Each path is a new rotation, seen through one point. The rows after it are directions, each followed by how far the rotation turns it, in degrees per step (0 if it stays put).
Each turn is a multiple of 5 degrees from 10 to 175, or 0.
Each row of a path follows its step; steps can be skipped.
Path 1:
step 0: [ 30.1  -7.1  17.3 -10.7 -15.0  19.0 -17.3   6.5  -6.6   6.2   9.1   1.2
  -1.9  -2.2  -0.8  19.3   4.6 -20.0  -4.7  -7.4  -0.4   1.1  -7.7  -7.3
   2.9  -6.4  -3.5 -16.6  17.1   8.1  -5.6 -14.2  -4.8   2.4  34.3  24.3
  10.1  12.5  26.4 -11.8 -24.5   7.7   0.1  -3.6 -19.6 -13.4 -16.9  19.6
  13.7 -15.7 -12.2  -1.7]
step 1: [  9.2 -16.0  -7.5  23.3   3.3  -1.9 -12.8  23.5   0.2   9.4   9.2 -20.6
  16.0   3.4   2.1   2.6  -8.2  -0.5 -21.6  -0.9   2.2  -2.5   1.0   2.3
  -9.8 -23.4  -9.3  20.8  15.4  16.7  -5.6   8.7 -23.8  12.3 -16.9 -17.3
 -21.6   4.9  -6.9  -6.0  -2.8  -9.9  11.8  -4.2  15.5  -3.2   7.7  10.0
   4.2  13.9 -25.6  37.7]
step 2: [ -1.3   5.5  -5.5   8.8   2.9   1.7  -4.3   7.0  -9.1 -12.0  -6.0 -19.3
   8.0  -2.7 -20.2  16.1   6.6  13.8  23.3  14.6  16.4 -21.1   2.0   4.0
 -10.8   5.3  -2.9 -23.4 -23.9  15.3  11.8 -13.4   0.1  -0.6  -3.5 -13.7
  26.5  30.2   8.3   7.8 -14.4   3.3  17.2 -30.2 -19.4  11.7   2.9 -19.6
   2.5  14.3 -11.5  -4.6]
step 3: [ 19.3   0.0  10.0   1.9  -1.3  33.6   6.4  13.8   0.0 -15.0  17.7   0.5
  -4.4   4.3 -18.3  21.3 -18.1 -12.9   6.9  10.0   6.8   4.5 -17.8  -4.1
  -5.4   7.0  16.4   0.1  -5.3  11.5  14.6  13.1  -9.5  35.8  -3.2  27.9
  -2.2  -7.9  -2.4   3.2  -8.9  -1.6  14.0  40.5   9.5  -9.0 -13.6  -1.7
  -4.1   1.4  -4.5  -7.0]
step 5: [ -7.8  18.7 -25.1   4.6  -3.1  -4.3 -10.2   1.4   8.4 -22.1  33.7 -14.2
   9.6  -5.7 -10.4   3.9   5.7   4.6 -16.4  30.3   0.6 -11.5 -21.4 -12.3
  -4.5  13.0   2.9  -6.1  14.1   0.7 -25.4   9.7  -0.8  -0.2  -1.0  10.0
  27.9  11.4 -10.1  10.2  -4.5  -6.7   8.1 -19.6   8.6  -5.5   0.7  -3.4
  28.4  12.7  13.5  14.9]
step 6: [-13.5  17.4  -8.9  21.5 -13.2   7.1  11.6  -0.4   9.0 -21.5 -25.1   1.2
  11.5  11.2   5.9  25.1  -2.0   0.3  -2.5   7.2  43.6  -0.8  -7.6   8.7
  -0.9  -5.7   1.2  -1.9 -23.6  -8.6  13.1  10.0  -6.3  -9.9   3.9   9.8
  -7.1 -15.4   9.9  18.9 -11.0 -31.7  10.8   9.0   9.8 -10.5  -1.8  12.0
 -19.9   1.6 -12.7  -5.8]
step 9: [-27.2  29.2 -18.7  20.3 -28.6  -0.1   3.4  10.1   6.9 -13.5  -0.3  -6.3
   2.9 -19.3  -2.1  -7.3  -2.9 -21.6  -5.9  19.3   8.0 -10.0  13.3  -1.1
  27.5  -1.9   5.8  -6.6  -2.5   0.3   3.7 -18.1   8.8 -19.2   6.5   1.0
 -16.6   6.2   8.4   2.3 -18.3  -4.7 -35.4   7.1  -7.3 -10.9  10.6 -19.1
   4.7  -1.7  -3.0 -11.0]
step 10: [ -8.1 -13.1  -9.7   0.7   6.5   7.6   5.7  -3.2 -10.0 -11.6   2.8  11.1
   4.7   1.6  -6.1   1.5   0.3  20.4   9.6  20.8  -6.1 -19.4   5.0 -14.9
 -21.7   3.9 -12.5  23.6   0.4  -6.3  18.0 -15.2  -1.1 -29.6  -4.7  14.5
   5.1 -39.2 -16.9 -12.5   8.0  -9.7  -0.8  13.3  31.4  -4.9 -13.8 -13.7
 -10.0 -17.1   5.1  11.7]
step 12: [-13.8  -2.4  -1.4 -14.0 -29.8  -7.0  19.0  -1.3 -25.0 -19.7  20.7  -3.0
  -9.7 -13.3  -4.9 -11.7 -11.8  -8.0 -14.3  -0.6 -35.7  -9.8   2.2   7.6
  -1.0  -2.7   9.8  13.0  28.9  -2.4  -7.9   9.8 -10.3 -15.0  -2.7   1.1
  -7.7  -9.4  35.9   0.7  -7.5 -12.5 -15.4   7.2   1.6   7.1  -2.2  14.8
   4.8  11.9  -2.5 -14.5]
step 13: [  0.5   1.7 -10.4  21.5   9.0   1.8   6.5   8.5  22.3   2.0 -24.3  -1.1
  -7.8   3.7   5.3  -1.5   9.1  -1.4  -6.1   1.5   8.0 -15.2  14.6 -31.7
  -7.9 -11.8  -9.5  19.8  21.9   5.3   6.6 -33.6  -6.6 -20.1  -0.2   6.0
  -6.5 -14.5  21.7  -2.5  -2.7   6.5   0.7 -18.8 -23.1  15.7  -9.6  11.6
 -10.6 -29.4   0.0  14.1]
step 14: [ -5.5 -19.4  29.9   2.3  13.6 -17.2   9.5   0.3   1.0  -2.7   5.0  -2.7
  10.4 -23.2 -14.3  19.2   7.2 -20.8  -1.2 -17.1  -5.7 -33.9  27.5  -4.0
  -7.2  -1.7 -18.8  -2.9   0.5  -0.8 -19.4  -2.2 -19.2  -5.6  -2.4   2.8
  -2.0  22.5  -8.6  -0.2   1.2  -1.9   4.8  17.6  24.1   0.9  -2.7 -30.6
   9.8  -7.8  -8.7  -2.3]
Directions:
[-2.3  2.7 -0.9 -3.4  3.8  1.2 -5.3 -7.5 -4.5  1.9  2.8 -1.8 -0.5  3.8
  2.3  7.3  2.5  5.6 -2.9  2.5 -2.3 -3.4 -1.1 -1.2  8.0 -0.4  2.6  6.1
  3.8 -2.4  4.6 -9.2 -2.8  2.9 -4.2  4.4  8.3  0.5  0.6  2.7  3.6  4.9
  1.7 -3.9 -1.4  0.0 -1.5 -0.6 -2.5 -0.8 -1.0 -1.6]  135
[-0.4 -1.7 -2.0 -1.4 -7.2 -1.0  4.8 -1.4 -2.3  7.3 -0.4  5.7 -1.6  6.3
 -3.3  1.2  2.7  5.4 -2.4  1.3  1.2 -5.7  1.9  3.1  2.9 -3.9  2.2  3.9
 -0.5  7.8  3.2 -0.9  0.7 -1.0  0.3  1.0 -8.9  1.2  0.1  2.9  1.2  1.4
 -5.8  3.8  3.8 -0.4  5.9  3.4  3.9  8.6 -3.2  1.1]  130
[-1.1  7.1 -0.3 -0.1  5.2  6.4  0.4  4.9  5.2 -2.2  1.0 -1.7 -1.8  0.3
  0.7 -5.6  1.2  3.4 -1.3 -1.4  6.3  7.2  6.2 -0.2  3.6  2.4  3.2 -3.3
  7.1  7.2  1.0 -4.4 -0.1 -1.3  4.7  1.3 -2.4  4.6 -3.4  4.3 -1.7  7.3
 -3.2 -1.3  1.0  2.2 -6.7  0.8  0.6  2.3  2.6  2.0]  170
[ 4.5  1.7 -4.8  2.4 -4.7 -2.6 -1.8  4.7  4.1  2.4  5.7 -5.2 -0.5  3.7
  8.6 -5.3 -5.9 -1.9 -3.6  1.4 -3.0  0.5 -0.7  2.2  2.1  2.1 -8.0  8.0
  6.6  2.1 -1.3  0.0  4.3 -1.2 -0.5 -4.2  3.3  2.2  1.7  0.0  0.1 -3.3
 -1.0 -3.6 -3.5 -1.7  1.2  2.7  3.4  3.7 -2.2 -6.9]  95
[ 2.2  5.1  2.2 -7.2 -5.3 -1.0  1.5  2.9 -2.7 -1.3  1.4  3.3 -4.1  3.9
 -2.4 -1.7 -4.1 -1.4 -1.5 -5.2 -0.3  1.8  2.7  3.9  0.8 -5.5  3.2  5.8
 -0.6 -8.8 -2.3  3.6  2.9  5.3  1.4  2.5  0.4 -5.2  0.9 -3.6 -5.7  7.7
  1.6 -2.2 -6.4  1.6 -4.0 -2.8  5.0  1.8 -0.2  5.2]  90
[ 3.9 -2.2 -1.1 -0.3 -7.9 -2.5  2.2 -7.6 -1.0 -6.4  1.9  3.4 -0.1 -0.1
  4.4 -0.6 -2.2  7.5 -5.6 -1.0 -2.1  3.6 -2.1 -1.9  3.4  0.6  1.1 -3.4
 -1.9 -0.1 -6.6 -1.3  3.6 -6.5  2.7  4.5  3.4  2.4 -6.5 -1.2 -2.3 -4.0
  2.2  1.1  0.6 -0.8 -3.5  8.4 -4.7  0.6  1.5  6.4]  60
